0: [ -5  29 -35  56 -19 -37 -16 -20  -9 -15  -3  31 -20  27 -20 -13  13 -16
  13 -17   5  24 -19  26   8  40 -24 -17 -38   5  -4 -36]
1: [   6 -100   76   21  -52   69  -43  -40   -4   36   57  -39   18 -100
   86   49  -36    7  -70  -23  -18   51   33   13  -39  -76  121  -38
   33  -17   50   51]
2: [-29  19   5  23  12  19  -4  28  -9  -9  27 -23 -30  16  16  -2  -6  -7
 -34 -15   9  53 -10   7  -2  39 -15 -47   0  -8   5 -34]
3: [-27  -8 -20 -85  31 -29 -14  13  20  31 -45 -30  42  22 -24  24 -17   3
  16  18  28 -87 -13 -47  13 -40  -2 -25  87   8 -34  21]
4: [-46  20 -10 -45   6   9 -50 -29  18  37 -58 -69 -25  19 -48  18  12  -7
  27   0  -8 -34 -82 -39  51  16  -1 -52  17   4 -33 -30]
5: [-27  18 -35 -36  93 -33   5  80  58  -5  -9 -23   6  25 107  14 -69  -6
 -41 -55  16  51  95  36 -42 -14  -5  27  16 -14   0 -15]
6: [ -7  38  39  59 -14 -16 -33 -25 -15 -49 -11  37   8  -9 -60 -14   1 -10
  -1  44 -39  20  -7  39 -24  14 -27  -3  -7 -11  -8 -10]
7: [  5  34  57  78 -41  16 -23 -46 -45 -43  22  14 -20   7 -49 -24  35  -8
 -11  36 -42  34 -37  32 -12  30   0 -24 -43 -14  13 -27]
8: [ 13  24  29  24  14 -31 -36 -42  13 -24 -20  -5  -5   9  33  -6  -6  -9
  -4  -4 -52  24  31  48 -32 -28  34  34 -48 -19  12  -4]
9: [ 11   7  23 -12 -31  -6 -11 -46 -24   1 -18   2  11  16 -72  -4  39   3
  33  44 -12 -69 -57 -28  26  -7   0 -13   9   8  -8  13]
10: [  39  -18   19   68  -64  -42  -57 -111  -30   -3  -12   31    8    1
  -10    2   32  -18   13   -3  -22  -10    3   35   -9  -38   77   -6
  -28   -2   35    6]
11: [-23  -1 -17  -5   2  25   5  26  21   2 -22  16   2 -46 -56   5  -2   8
  29  15   4   7 -18 -11  35  32 -46  14  20  14 -16  -3]
12: [ 21 -17  49 -61  52 -17  13  21  36 -14  -6  -6  56 -20  69   9 -58  14
 -24  18 -36 -27  86  20 -69 -96  34  75  26 -17  -9  67]
13: [ 22  10  64  31   3  55  57  45 -19 -48  75  14 -11 -27  26 -28 -13  10
 -48  26 -29  54  24  23 -47   5 -24  33 -36 -21  11  16]
14: [-40  23 -25  50 -27 -13 -27 -13 -11   3   7   7  -5 -11 -24   0 -15 -15
   3 -10  -4  27 -59  20   7  46 -44 -56 -12  22 -26 -34]
15: [-10  19  61   5 -24  -9 -20 -30 -35 -27  -5  10  39   1 -82  -4   2   0
  -1  82 -32 -56 -52  -9 -18 -16 -18 -30  41  -1 -28  19]
16: [-34  62  -8 -23  69 -47 -13  29  43 -21 -32 -23   4  31  43  -3 -55 -11
 -12 -15 -36  18  21  38 -40  -7 -44  24 -20  -4 -51 -12]
17: [ 15  73  71 -61  51  31  35   6  -2 -27  18 -88 -43  63  40 -37  12   8
 -18  19 -66 -25 -40  -6 -24 -17 -14  28 -76 -24 -33   2]
18: [-15  -7 -20 -80  35 -29  -3  17  28  25 -52 -11  42  12 -22  21 -20  11
  25  19  14 -78   7 -34  10 -35  -9   7  68   9 -32  24]
19: [-26  27 -26 -66  43  10  49  75 -14   2   9 -24  -3  68 -40 -10  15  13
   0  26  49 -52 -39 -58  28  45 -64 -42  58   6 -28 -20]
20: [  3  14  21 -20  35   5   1   5  17  -8   6 -41 -26  21  68  -7 -17  -1
 -25 -28 -27  27  28  18 -24 -20  23  21 -39 -19   4  -4]
21: [ 19   6  28  42 -17  48  63  39 -31 -27  88  17 -12 -21  21 -29  -7   7
 -37   6  -5  46  -8  14 -33  34 -47   4 -42   3   2   9]
22: [-26   8 -10 -60  29   6   0  21  12  18 -25 -37   1  24 -23  10  -1   6
  12   9  15 -38 -30 -40  24   3 -21 -18  40   3 -26   0]
23: [ 32   7  25  39 -28  19  26 -13 -25 -27  30  33 -13  -4 -20 -25  28   3
   4  21 -14   9  -6  12  -4  13 -10  22 -42  -6  14   4]
24: [  1 -38  -8 -51  21  48  47  62  17  22  30 -16   6 -27  35  12 -20  20
 -16 -15  37  -1  25 -31   9  -7  -4   9  37   3   9  27]
25: [  3   1  37  34 -34  -2  -5 -13 -63 -33  15  32  15  34 -97  -7  48  -2
 -11  69  26 -29 -28 -23  10  21  -2 -57  59  -9  23 -11]
26: [ -1  -5   2  12  -1  35  -7   9   6 -11 -22  20 -25 -20 -55  -2  32   6
  18  21   9  25   5 -13  37  29  -3  15   9 -13  24 -17]
27: [-13  41  42   9   5   8 -12  -5 -20 -27  10 -26 -15  34 -19 -16  10  -6
 -19  27 -27   4 -35   6 -14  16 -13 -32  -9 -16 -10 -22]
28: [ -33   -9 -127  -19   43  -56  -22   46   32   26  -78   36   -6   47
  -46   22   21   -6   52  -42  102   -5   45  -30   81   59  -16  -14
   75   13   27  -59]
29: [ -12  120   28   15   56  -87   21   19  -23  -59   38  -28   14  105
   72  -46  -53  -27  -49    1  -57   -7  -13   63 -105   -4  -74  -13
  -71   -3  -75  -13]
30: [  8  56  37  30  33 -47 -33 -32 -33 -36  17 -49 -42 116  73 -17  20 -23
 -54 -25 -17  34  29  43 -42  -7  59 -36 -51 -40  33 -50]
31: [ -27  -72 -115    1   -6  -35  -26   27   46   51  -60   68   41  -65
  -28   46  -24   -3   47  -40   83    5   56  -17   50   13    1    7
   94   32   20   -2]
32: [-16  29   3  26  -7  17  -2   4 -16  -7  20 -19 -27  13 -11 -12  10  -7
 -11  -6  -7  28 -41   5   4  40 -28 -35 -25   1 -10 -26]
33: [ 27 -29  18  53 -57 -43 -45 -90 -32   3   2  23  26  -8   8   8  11  -9
   0   0 -18 -16   4  28 -21 -38  66 -19 -17   7  27  13]
34: [  6  35  41  65  -6 -36 -21 -12  -7 -77 -29  95  36 -28 -94 -17  -4  -1
  18  75 -46  12  34  56 -33   4 -43  50  11 -12  -5   8]
35: [ -8 -38  -9 -26 -22  48 -43 -43  19  52 -39 -50 -38 -30 -17  31  31   4
  26 -24   9   1 -39 -37  70   1  56 -27   5   2  17 -13]
36: [ 24  -3   3  33 -24 -58 -45 -77   1  -9 -36  33  18   6  -3  -1   7 -16
  20   1 -25 -19  23  32 -20 -44  46  22 -21  -4  10  11]
37: [ 20  -7  10  39 -31 -58 -56 -79 -13  -4 -25  30  28   4  -5   8   5 -17
  10   4 -24 -21  19  36 -25 -40  53   0  -8  -3  14   8]
38: [  8   7 -19  16 -44   7  15 -37 -45  28  31 -35 -37  47   0 -13  45  -4
   5 -22  19 -19 -79 -29  33  38   3 -59 -43  18   0 -27]
39: [-32 -16 -12  27  41  19 -26  50  23 -16  -5   7 -17 -16  21  25 -19  -2
 -38 -27  34  95  78  28   1  30  18 -18  44 -27  50 -38]
40: [ -3  -2  14   7  -6  35 -19 -13   8  -9 -31   5 -33 -14 -58   5  37   5
  19  17  -3  23  -3 -10  43  21  11  11   5 -18  27 -19]

[ -6  37   7  54 -22   4   5  -4 -30 -16  37   1 -27  15  -3 -24   7 -15
 -13  -3 -15  33 -51  20 -11  44 -37 -33 -52   5 -19 -30] 32 0 14 27 2
[-14  -5  24  44 -28   3 -26 -13 -43 -24   8  24  10  13 -69   3  30  -2
 -14  39  23   0 -16  -3  10  25   5 -59  50  -7  26 -21] 25 26 40 27 6
[ 35 -39 -27 -22 -38  -2  10 -30 -23  31 -11  18   8  14 -44   5  58  10
  36  10  45 -67 -17 -48  52  -6  35  -7  27  11  28  12] 9 40 26 35 22
[ 73 -31  16  35 -60  33  41 -43 -37  -8  30  43 -21 -17 -17 -28  65  11
  25  13  -6  -5  -2  -6  17   1  32  51 -65  -3  45  19] 23 26 40 10 33
[ -7   3  29  28 -23  -8 -24 -18 -44 -21   5  16  10  29 -62   0  31  -8
 -16  45  19 -18 -21 -12   2  13  11 -60  53 -15  20 -13] 25 15 27 9 40
[-27  16 -12   3  -7 -11 -14   0  22   1 -32  12  23 -43 -42  -1 -28  -5
  32  17 -29 -10 -34   7   1  12 -53  19  -2  25 -45   7] 11 14 6 22 26
[-38 -27 -19  -7  -4  31 -10  33  28  22 -11   7  13 -66 -27  26 -32   2
   6  -2  15  21  -8 -15  20  15 -29 -12  48  15 -13   2] 11 26 24 22 40
[ 11 -67 -58 -47  -1  28  53  55  42  50   8  24  33 -76  29  21 -32  21
  28 -28  46 -15  32 -34  25 -14 -14  50  38  32   0  46] 24 11 31 18 22
[  23 -105   77   15  -59   69  -15  -33  -13   35   80  -31   24  -99
  107   42  -39   11  -80  -29  -11   42   41   12  -55  -86  116  -31
   20  -15   45   67] 1 33 24 20 12
[ -7 109  19  20  56 -85  13  12 -16 -58  28 -23  -1 101  78 -45 -45 -25
 -41  -7 -58  13  -2  70 -95   2 -59   2 -86  -9 -60 -25] 29 16 30 20 17
[ 37   5  46  33 -23  34  18 -22 -13 -28  25  10 -25 -22   6 -23  22   8
  -3  15 -44  31   5  19 -13  -5  11  50 -68 -15  17  10] 23 13 8 7 21
[  2  30  -6  41  16 -27 -40 -27  22 -24 -40  14 -25  12   6  -7   4 -16
  17 -18 -26  45  36  46   0   6  20  33 -45 -17  19 -33] 8 0 36 20 6
[-44  37 -21 -62  41  12  51  86 -21   0  17 -30   0  69 -52 -11   8   6
  -9  30  58 -48 -58 -64  30  59 -89 -64  70  11 -40 -23] 19 22 3 11 32
[ -1   6  36 -14  -6   1  -5 -21  -1  10  21 -38  10  -9  45   1 -27  -3
 -26  -3 -36 -13 -20  10 -38 -37  11  -9 -22   2 -24  25] 20 27 8 32 2
[  15 -100   76   13  -48   64  -25  -30   -9   31   66  -33   22  -95
   91   42  -37    9  -74  -20  -16   45   45    8  -50  -82  114  -24
   28  -18   48   58] 1 33 24 20 12
[ 44 -23 -32 -35 -26 -14  18 -38 -24  26 -21  11  -3  42 -39  -9  68   8
  50  12  37 -82 -22 -55  51  -8  33   7   5   8  20   5] 9 22 38 40 26
[-14  -3 -25 -65  45 -39  -9  15  32  11 -64   2  37  16 -23  12 -14   7
  28  16   9 -56  25 -22   5 -30  -4  28  54   2 -21  11] 18 3 22 11 24
[ -2  22  19 -24  49 -20 -12   4  27 -10 -15 -30  -6  15  65   0 -30  -4
 -21 -17 -37  20  48  29 -41 -41  22  33 -22 -21  -7   7] 20 8 16 5 12
[  2   4 -60 -25  14 -30   3  -1  29  18 -57  19  -1   0 -26  -3  13   1
  62 -11  10 -27  -5 -15  40  18 -28  48 -16  20 -14 -11] 11 22 26 40 18
[ -11  -72 -114    0  -13  -36  -29   -1   45   60  -62   51   26  -52
   -6   45  -11   -2   50  -60   73    3   51  -12   58    2   26    9
   59   27   26   -2] 31 28 11 35 18
[ -37  -21 -127  -46   63  -46  -22   58   66   37 -104   30   -5   17
  -32   34    7   -3   63  -43   91    1   64  -33   83   39  -11   18
   79   11   20  -52] 28 31 18 22 11
[  5   3 -41  19 -28 -23  11 -19 -30  30  37 -23 -21  48  49  -6  14 -15
 -13 -49  31  -1 -37  -5   5  21   9 -54 -37  18  -1 -24] 38 32 0 2 14
[ 34   1  23  40 -14  30  31   2 -14 -40  16  50 -13 -18 -32 -25  35  11
  12  28 -16  27  24  16   2  24 -15  52 -36 -10  31  -1] 23 26 40 6 21
[-44  33  16 -55  19  -1 -50 -35  28  37 -39 -94 -16  12  19  17 -25 -10
   2 -15 -46 -26 -72 -10   8 -24   3 -42 -15   5 -57  -8] 4 22 27 35 32
[-40 -19   6  34  29  25 -43  33  28 -12  -4  -4 -17 -36  30  30 -34  -8
 -49 -26  10  98  64  31 -13  10  30 -24  40 -31  38 -25] 39 2 20 26 5
[-19  -1 -30  -2  -1  21   7  19  18   8 -26  11  -9 -33 -52   2   5   4
  36   8   6   8 -25 -18  41  43 -41  16   7  16 -12 -15] 11 26 40 22 32
[  9 -16  36  20 -74  45  17 -44  -8  20  41  -5  14 -99  -3  -8 -27   6
  14  11 -66 -14 -87   3 -17 -21 -35  18 -64  36 -58  57] 23 21 32 11 9
[ 26  10  44  50 -40  34  20 -18 -37 -34  37  34 -17 -13 -44 -27  32   5
  -3  36 -21  17 -19  10  -3  21 -10  10 -35  -8  14   1] 23 7 6 32 27
[-13   6  48  22 -27  -2 -30 -26 -55 -23  13   3  13  39 -72   2  34   2
 -23  56   8 -29 -39 -16  -2  10  11 -78  57 -12  13 -13] 25 15 9 27 6
[ 51  11  -9   2 -23 -32   9 -64 -42  11   6 -21 -31  90  25 -24  71  -7
  18 -16  11 -48 -25 -13  20  -3  52 -12 -62  -5  31 -17] 38 23 9 0 10
[-21   7 -19  -7  -1  28   0  15  20   6 -25  10 -12 -28 -57   3   6   6
  28   6   1   7 -31 -16  38  36 -45   4   7  12 -20  -8] 11 26 40 22 32
[ 29 -23 -66 -61  35  13  50  42  44  33 -27  -3 -27   3  38   0  19  12
  40 -46  41  -5  46 -35  49   2   5  71 -17   2  20   4] 24 22 26 20 11
[ -17  -10  -24   41  -74  -14   -7  -42  -63   43   66  -35   -6   34
   24    5    3  -23  -33  -37   36  -13  -93  -16   -2   26    3 -124
  -10   31  -17  -19] 38 14 32 2 0
[  8 -16  20 -64  52  19  49  65  48  10  27 -28  24 -41 110   7 -70  16
 -37 -22 -20  10  65   7 -53 -61   2  63  -4  -3 -22  56] 12 24 20 5 16
[-13 -23  -3 -22  19 -22 -21   9  25   4 -27  14  38 -22   2  22 -31   2
  -1   4   7 -15  46   6 -13 -36  16  11  58  -1   0  22] 18 24 22 3 11
[-18   9  -6 -77  33  14  14  25  12  22 -16 -45   2  30  -9   8  -2  13
   7   9  12 -51 -36 -43  23  -3 -17 -18  34   5 -29  10] 22 3 18 19 4
